rotation steps, each row followed by its count of steps:
The counts run from 0 to 474.
[160 118 108 146  68  93 124 124 147 166 106  79 132  80 138  87 127 115
 115 141 173 140  89 123 137 118 152 162  91 160 126 135 119 117] => 256
[164 161 133 122 103 168  99 136  85 125 149 124 142 121 158 141 100  99
  93 118 155 140  91 105  92 116 150 138 102 138 148 151 128 193] => 351
[ 95 149 148 124 121  86 149 153 141 113 125 124 100 118 178 160 150 106
  96 103 125 164 147 122 170 182 153 151 113  83 116 151 103 143] => 45
[133 136 182 114  85 103 133 108 164 186 148 117 148 114 148 135  86 154
 134 133  97 131 129 111 131 129 143 105 118  91 101 121 117 189] => 286
[114 115  85 114 149 123 133 156 105  99 141 106 102 125 156 163 160 124
  96 186 179 157  96 108 152 157 157 137 112 146 149 126 134  98] => 238
[ 75 149  93 102 138 158 120 139  91  98  98 155 144 154 137 160 172 127
 110 108 108 173 159 154 127 148 152 122 119 119 161 146 100 163] => 332
[ 93  69 148  86 156 126 106 138 125  88 141 142 124 132 116 138 142 160
 119 117 111 144 140  82 142 150 172  96 106  68 113 136 115 149] => 307
[ 89 193 150  88 105 142 105 122 103 163 141 135 151 134 136 142 110 106
  87  82 109 148 172 141 120 115 122 141 149 104 122 132 108 164] => 71
[146 117 154 157  84 139 111  77 155 117 144 137 157 151 113 100 118 109
 130  91 104  83  94 100 140  88 127 151 106 166 140 150 118 160] => 378
[116 126 174 121 111 159 129 155 115 131 166 131 162 129 153 173 143  88
  98 122 170 115 135  81 140 169  98 116 130 131 134 108  79  99] => 155
[ 86 131 139 104 142 100 158 139 159 129 127 130 101 127 141 146 119 136
 179 150  97 156 166 120 169 128 160 112 117  58  94 146 157 121] => 302
[164 145 135 136 115 161 160 145 107 123 136 136 121 128 122 128  98  87
 150 171 156  95 105  90 141  85 160 146  66 141 116 166 157 113] => 366
[140 148 123 117  92 120 153 116 165 181  85 147 148 108 112 106 141 155
 123 170 111  74 125 128 133  93 126 140  78 129 143 125  93 156] => 271
[ 86 150 116 117  91 120 148 147 157 192 100 140 136 128 113 133 116 139
 127 180 110  85 138  97 141 106 111 145 113 126  91 106 130  85] => 275
[ 95 141 143  80 138 153  99 123 114 131 159 105 143 157 123 168 130 104
  82  67 171 145 164 137 126 123 118 102 181 149 151 125 110 120] => 440
[105 197  96 132 114 152 109 159 118 108  94 151  97 176 149 153 103 119
  95 127 125  87 103 120 140 106 120 149 105 171 144 143 118 122] => 359
[160 153 143 122 159 149 158 108  97 111 182 121  99 162 139 143 117 112
 158 144 108 161 115 120 143 108 153 148 121 129 122 172 195 149] => 109
[ 98 187 155  92  99 138 118 117 111 170 145 124 160 126 137 137 108  91
 106  82 111 158 174 150 120 119 132 135 144  98 117 143 106 165] => 70
[133 128 116  99 139  87 114 111 175 126 109 139  95  98 134 104 122 149
 158 147  91 104 115  94 130  85 123 153 112  63 127 133 180 132] => 297
[143 111 176 124 103 147 108 147 129 123 147 132 163 123 150 145 139 110
  94  96 170 105 118  93 141 163  95 101 114 136 155 113  59 121] => 157
[137 138 148 103 120 178 113 114 121 142 142 132 138 174 105 145  87 136
 137  97 105 102 142 105  88  79 137  94 131 146 124 151 168 176] => 95
[ 97 205 100 130 112 158 116 148 116 114 111 148 105 178 153 163 109 109
  93 133 120  94 113 124 132 102 114 157 123 166 140 140 132 134] => 358
[ 89 157 135  81 146 174 102 158  69 111 147 153 136 155 122 134  82 110
 146 157 126 152 150  88 146 121 141  95 111 102 106 137 127 101] => 87
[170 159 162 117  98 123 131 129 173 171 120 108 126 118 136 136 119 112
 107  83 159  65 130 122 111  98  67 137 145 138 149 121 133 124] => 163
[159 163 138 105 153 130 150 120 168 135  92 145 125 123 145 151 171 122
 156  69 132 110 165 157 118 123  81 110 138 100 184 147 148 149] => 422
[129 179  96  84 125 136  79 116 110 117  88 158 130 107 119  75 108 109
 142 109 111 116 133 132 114  68 106 143 103 102 158 139 138 133] => 78
[174 142 133 134 142 133 132 106 108  95 158 113 105 146 145 103  96 109
 184 127 109 162 104 124 146 105 157 137 105 130 141 169 188 138] => 107
[ 86 110 143 158 100 115 159 137 181 143 103 142 139 157 151 187 157 148
 125 109  90 105 146  93 121 161 140 108 120 137 111 134 120 173] => 30
[145 139 102 160 115 129 131 145 133  91  81 155 137 118 149 115 184 101
 147 116 134 107 107 118 144 148  76 154  95 150 182 129 105  85] => 144
[129 142 115 126  99 158  76 131  68 101 153 122 165 118 168 132  98  72
 112 124 152 169  93 100 105 125 152 135 113 139 149 135 119 163] => 349
[132 207 121 134  92 158 134 118 127 141 117 134 132 159 168 159 107  99
 121 119 123 119 125 153 121  95 134 138 123 161 153 153 129 195] => 355
[128 145 188 131 137 144 187 123 134 150 148 171 143 167 107 160 173 155
 128 110  77  97 149 111 148 156 102 133 113 115 116 143 119 134] => 397
[ 98 137 124 107 121  88  81 126 175 115  93 147  97 133 150 105 108 185
 118 104  71 100 107 105 150 124 112 120 117  92 134 121 110 144] => 293
[152 135 106  93 128 125  74  99 132 117 109 107 129 124 112  90 130 121
 115  68 169 135 121 161 128  89 110 120 140 169 187 136 121 125] => 445
[166 129 130  79 143 163 127 106  82 130 152 130 160 131 102  96 134 146
 132 163 162 156 115 147 152 113 153  94  93 165 173 133  93 138] => 459
[133 140 124  98 109 124 118 110 126 153 124 155 140 104 119 110 149 149
  71 178 117  84  95 105 136 118 118 163  87 127 160 104  81 161] => 268
[ 56 103 118 160  91 105 127 121 188 115 101 143 144 150 157 171 161 120
 122 102  90 103 138  77 128 145 120 126 131 138 121 117 117 143] => 32
[ 95 121 154 144 130 140 139 115 149 112 118 176 165 170 110 134 183 141
 152  91  75 103 149 106 157 153  82 121 122 130 132 131 102 106] => 400
[155 167 149 162 111 138 175 106 131 142 141 128 143 146 161 160 184 107
 127  91 102 141 126 149 126 153  97 160 137 159 169 146 124 169] => 137
